Here are some points, one per row:
[-32 -43  35 -68   1  34  56  -9  -4 -51  23  14 -17  20  17   1 -10  -8
 -11  10 -32 -34   3  11  49  37  54 -58  40   1   9  19]
[ -6 -62  25 -49  -1 -46  23 -18 -19  46  22 -34  17 -49 -10 -46  34  29
 -64 -71  42  23 -14  21  -3  -8 -30 -55   5  18  40  28]
[ 23 -45  29  23  12  17 -43  41   1 -15  16  28 -15 -71 -40  -4 -34 -11
 -21  23  40 -12 -10 -51 -35   1  19   0 -42  29 -19 -17]
[ -5  18   7  26  15  -1   4  48  -8 -21 -39  32  -1 -38  90 -42 -29 -83
 -44  -9  12  53 -15  27  37  38 -27   0 -15 -49   7   0]
[-18 -44 -87 -17  28  43  -8  13  22 -35 -48  -6  19  -7 -36  75  27 -39
  31 -53  41 -26  18 -19 -57  -9  64 -14  51  36  69 -38]
[-25 -58   0  60  -3 -21 -14 -77   5  -1 -15  -9  -1  26  16 -34  38  33
 -26 -25  18 -34 -43 -10  -3  17  31  21 -30  32 -58 -12]
[ 23  -1  41  27 -19  27 -42 -12 -45  -6  43  -4  -7 -22 -32  47  13  -7
 -53 -26 -56  28 -10   9  -4  14  -3 -12  10 -18  59   5]
[ 64  25  17   4 -29   7  36 -16  -6 -39 -20  20 -27  37   2  45 -50   5
 -16  -1  16 -37  23 -26  47 -30 -44 -38  22  26 -51 -22]
[ 12  50  26  -8 -51 -21   8 -35   7 -13 -16  -7  -5 -10 -25  -8  -2 -31
 -43  -4 -21  -6 -53 -98 -14 -56 -18 -22  -3 -31  21 -34]
[-14  -9  21  54  70 -15  22 -37  36  12  -7  43  27 -18 -70   9  19 -31
  20  44  76  15 -20  10  65   2 -37 -49   4  12 -15  13]
[ 46   2  -5 -16 -41   7   1   9 -36  20 -31 -24  -3  -3  10  55  41   2
 -29  -4 -28  47  26  23   5 -44  15 -66 -70  42 -43   3]
[-24  53   0  28 -29   9 -20  31  82  57  44  -4 -45 -12   6 -14  20  -5
 -41 -17  -3 -35  27  35 -40  25  66 -14  45  -4 -26  11]
[ -9  10 -23 -62   5  18 -73 -45  -2 -32  17  31   9  21 -35 -12  63 -21
   2   0   2 -10  32  29  23 -34 -74  45   5 -18  10   1]
[ 10   5  33 -27 -33  30  -6 -35  11 -13   3  46   7   7 -15  -5 -13   5
  22 -55  34  -3  -8  17  49 -27   4  32  14  29  11   1]
[-55  99 -41 -71  26 -50  14  -2  -5  71  74  19 -39  16  31 -25   1  24
  28  25  17 -35  31 -26 -11  -2  -6   5 -17 -31 -13  10]
[-46   6  42  65 -24 -29 -13 -13  -2  24 -12 -31  -1 -26  13   7 -44  -3
  -3  -3   3 -44  53 -38 -26 -27 -28  -4 -24   1  -7 -26]
[-40  57 -40  15  15  18  -2   0   2  66  33  51 -31  -8  -5 -33  -1  19
 -10  41 -27  -4 -34 -19 -14  -2  18 -46  48  23  41 -16]
[-28  -3  -9 -29 -13   7  -9  36 -42  -8 -11 -24  85 -41   2 -28   2 -46
   8   9  26  22   0  -4  19 -76  76  42  24 -34 -10  -6]
[127 -13  38 -32  95 -83 -34   4  40  60  19  93 127  14  80  -4  15  28
   7  18 -67 -63 -14  -2 -50  25  14   9  38 -12  12 -33]
[-47   6  42  64 -11   8 -33  11 -29 -11  36  22   9 -33   2  25  -6  19
   6  11  21 -68   7  42  81  -1  -8 -10 -12  -7  13 -66]
[-53  49 -10 -40  81  -1  -7  46  57  47 -32   5  -7  -8  24   2 -45  62
  -4 -56 -36 -19  -5  15 -22 -34 -18 -17 -13  25 -20  27]
[-31 -24   7  48 -59 -39  61  61  50  -1 -20  -7  36  23  26  -2  26  51
 -40  13  15 -28 -16  58 -12 -35  27  73 -11   0  17 -31]
[ 21 -28   0 -11  17 -40 -47  77 -89 -17  41 -54 -28   7  26  44  35  42
  55  -7  32 -16   4  38  28 -22 -34   6  31  -5   1 -17]
[  5  -4  24 -20   3 -25  51  30   0  13  -2   1  -5  21 -30  -6  43 -24
 -19 -19 -27 -31 -12 -44  20  35 -27  37 -18  -9 -16  27]
[ 14  28   4   4   3 -27 -29  -6 -18  -6 -44  -6 -14 -32 -43 -29  -9  12
  36 -21  37  13  -2 -36 -24  30  -5  17 -19  22  40 -20]
[-13 -31  15   9   7   1  32 -13 -36   3 -26  32 -23  39  32 -13  17 -15
  -2  40 -25 -11 -30  -1   8  -5  11  14 -36  16  -9  38]
[-13 -39  43 -65  -9 -35  16  21   7  40 -34  36 -42 -50 -52   5  -3 -18
   2  42  20  28  37  43 -16 -10  -3  55   4   6 -10 -22]
[-20   9 -23   8  11 -64  13  -8  10  -8 -19   4   8  38 -24  58 -21 -43
   8   4 -12  37  29  31 -47  40  -1 -19 -61 -37 -61 -68]
[ 38 -31 -61  37 -31 -26  -5 -51  80  45 -15 -24 -50 -41  40  20  51  17
   3  67  22   2  38 -16  15 -24  -9 -11  27 -30  16  49]
[-29  54 -56 -39   4  17   4  37  62  19 -25 -14  38 -75 -19  84  18  53
 -52  50 -54   3 -35  -8  50  23 -36   3  15  -4 -27 -17]
[ 30  -8 -72  16  36  -1 -29  12  54 -25   0   5 -72 -20  34 -82 -19   5
 -24 -14 -46 -16   6  46  36  25  41 -28 -48  -5  23 -32]
[ 20  18  10 -11  13 -18  31 -34  20 -37  -6 -23 -10  -4 -22  17 -29  24
  29   6   5 -42  20  -3  34  22  29 -35 -79 -42  59  32]
[-28 -18  64  13   8  -7  30  43   3  17   4 -17   0  35 -51  15 -13  13
  50  45 -11  51 -12  10   1  23  49 -31  21   7  61   6]
[-25  37  38  31  44  40  44  -4 -19  -9  11 -28  40   2  26 -23  29 -62
  -6 -28   1  11  29  29 -12  -3 -24 -57  -8  59 -20  13]
[ -1  -8  11  -1 -18  45  14 -34  -5  31  21  38 -39  25  47  38  -4  38
  -4  -2  47  71 -43 -29  -4  33  30  24  23   1 -34 -60]
[-23 -15  -1  36  44  29  -1 -49  -5 -10  20  -1  38  29 -29 -11  21  12
 -20 -29 -20  29 110  -8  14   6  43  44  -2 -37 -17   4]
[-17   5  50 -15 -15  -7 -45 -28  40  14 -45  -9  -4  24  -4   4 -23 -31
  -7 -30   4  50 -59  32   6 -15 -24 -17  22 -40  32   9]
[  9  -6 -48  34 -18  19  57  40 -59  36 -13  58 -16  39 -37 -11 -59  24
 -58 -19 -37 -27   8  18  -1 -65 -20  20  15   5  -2  23]
[ 46 -13  -6  49  31 -33  25  12  39 -20  96 -75 -25  16  11  27 -40  -2
 -24  -7   1  35   1   8 -20 -12 -16  -6  76 -38 -24  44]
[ 46   2   8 -59 -38  52  25  17  -8  36  17 -37   7  21   1 -19  50  -9
 -21  26  38  24   8 -23  19  54  20   3 -18  30   9 -53]
[  9   9 -19 -29  20  38 -15 -19 -24   9 -37 -40  14  50 -18  -6   2 -19
  21  -5  81 -38 -30  58 -52 -45  11 -27   9   0 -11 -15]
[-16 -27  -7 -23 -81  -4 -32 -38   5 -10 -29  18  23  20   2  23 -74   3
 -27  23  28 -14  23  42   3  49 -25  14  13 -15   4  87]
[-49 -34  21   9  35  25 -45 -47 -12   4   3 -16  -7  25  18 -31 -36  54
  16  49 -34  54 -17   2  10 -20 -24  14   0  18  20 -16]
[ 11  -7 -24 -18 -15 -75 -42  22  28 -29  16 -52  -3  44  -6 -15 -38 -47
  32  -9   4  55  -8 -46  48 -24   3  23  -7  82  13 -32]
[  9  11   3   1  18  60 -22  18  14 -14  53   8   2 -21  29  17 -23   0
  -2 -28  64   6 -22  -6 -41  19 -41  30 -40  -4 -42  31]
[ 37   5  20  25 -15   6  40  -5  -3  38 -12 -29  -4   8 -31 -11  -8 -31
  47 -41  -1 -41   1  14  12  -6 -11  -4  -1 -60 -43 -22]
[  2  54  56  11   5  -9  15   3   7 -59 -42 -59   0  24  -7 -28  47  13
   5  11  11 -37 -17 -19 -11  35  -1  45  20   6  43  33]
[-52  11 -16  10  29 -15  32  11 -11 -37   2 -11  -6   1  38  87   9   0
 -10 -15 -43  -2 -25 -16  16  22   3  50 -30  36   6  34]
[ 24 -16  36  -7 -33  60 -42  25  55  -1 -22 -11 -14  24  22   3  13   7
  75 -30 -44   6  -4   8  31 -24  -9   0 -62 -20  -4  14]
[-26 -15  48  22  28  -8  -6 -17 -20  -5 -42  -4 -53 -17  -7   5  39   3
   0  -3 -58 -19   1  -4 -45  11 -56   1  13  22 -25  -4]
[ 10 -26 -72  15  -2  32  -2   9  22  11  48 -29  20  51 -48 -23 -23 -39
 -25  76 -45 -40 -41  39 -22   7 -56  13 -59  31   9   5]
[-10  14   1  -4 -36  31  11 -42 -38  -6 -20  -8   7   2  79  13  18 -21
   4  21 -13   1  53  14 -24   8 -48 -12   3  -7  54 -41]
[ 42  -2  -9  26 -11 -16  23 -13 -50  41   4  -9 -39 -34 -42 -14 -30   4
  27 -27 -32   9  25  27   9  39 -20  52 -15  10  16  12]
[ 38   5  34 -18  -6  23 -30  26  -1 -52  21  29 -62 -24 -38  -8  53 -21
  19   4  -5 -10 -12  -6  -3 -41  48  16  19   7 -58  27]
[ -1 -15 -77 -13  40 -22 -50  29 -81  -5 -59 -19 -24  24   1  12  25 -20
 -44 -15  71 -30  -5 -31  54  25  43 -18  31  -2  20  -1]
[-13  20 -23  48  -8  -3  28  16  20  -9  17  26 -29   7  13  -3  11 -81
  11  12 -22   4  -8  18 -11   1 -46  39  29   0  28 -27]
[  3  19 -33  30 -16  -4  38 -18  33 -37  33  46  31  -5  -3 -14  22  48
  -3 -53  -3  61  45 -25  28 -24 -38  15 -14  43  14 -20]
There is one direction along which these points spread out most. Take the direction at right angles to it along which they spread out most. Go by this last direction. For each point below, how far along it does it lie, from 0 to 99? 50 is the average, and the first point above lies past it. One standard deviation of the points above along it is 16.
[ -3 -29 -23  -9 -20  31  -3  66 -10 -45 -90  -4  14  16 -15 -63 -20  65
  44 -12  -6  12  51 -41 -19  55 -31 -46  86 -20 -43 -10] 61
[ -2 -34 -20  18  45   9  52 -17 -12  18 -27  19 -16 -19  36   9 -26 -26
  21  38 -11  33   8 -26   3 -81  19  16 -22 -34   7  53] 43
[ -8 -85  -4 -30   5  58 -32  56  -1  62  23 -15  31  30  -3  15 -15 -32
  12 -37  21 -28  22 -92  12   5  -8 -16  -2 -29  36   1] 71
[-48 -46 -45  -5 -78 -46  -5  25 -14 -67  44  43  34 -32 -12 -28  33   6
  77   1 -17  -4 -29 -15 -31  12   4 -89  13 -28 -20  24] 57
[  3 -21  30 -71  -6  12  36 -37  13 -54  30 -54   0 -65  28 -22 -58 -15
   9  32  19 -26  23  13 -30  -4  11  21  23  58  -4 -19] 54
[ 30  11 -70  38  -5  37  63 -40 -26  16  12  -5  10 -65   2  -8  -7  10
  44 -25 -19   8 -63   8  -7  48 -16  37  -7  13 -23  24] 38
[ -1 -13   1 -30  10 -16  -9 -45 -14 -56  13   5 -11  19 -17  -8  -5  26
 -50   7  -4  20   8  -5 -50 -24   9 -18  -3 -31 -21 -34] 51
[-39 -10   9   4 -62  -5 -40  19 -25  -8  17  -4  23  34   4 -18  19 -28
   9  -2   2  21  18 -43 -14  46  26  -5  10   5 -34  74] 48
[-11 -11   3 -38   2  -1  -4 -59 -36  18   0 -36   6 -14 -13  17 -21   4
  28 -39 -23  -3 -44   5  23  14  47  10  10 -64 -29 -47] 59
[ 19  45   7   8  27  34  -7   9 -28 -15  -6 -46  35  -8 -28 -49   0  43
 -19  64   4  36 -18   3  27 -10  -7   6 -32 -27 -35  10] 43
[ 30  38  14   9   1  -3  21  18 -14 -46   7  48 -17  19   9  25  21  45
  -7   3  63  41  -7   7 -59   6   7  -2 -58 -43  63  32] 51
[ 71  93   4   7   7 -58 -77 -21   6  64  -2  55  81  -2  51   6 -26  12
  17  32 -45 -31  13  18 -18   7  77 -24  52  79  -8  46] 83
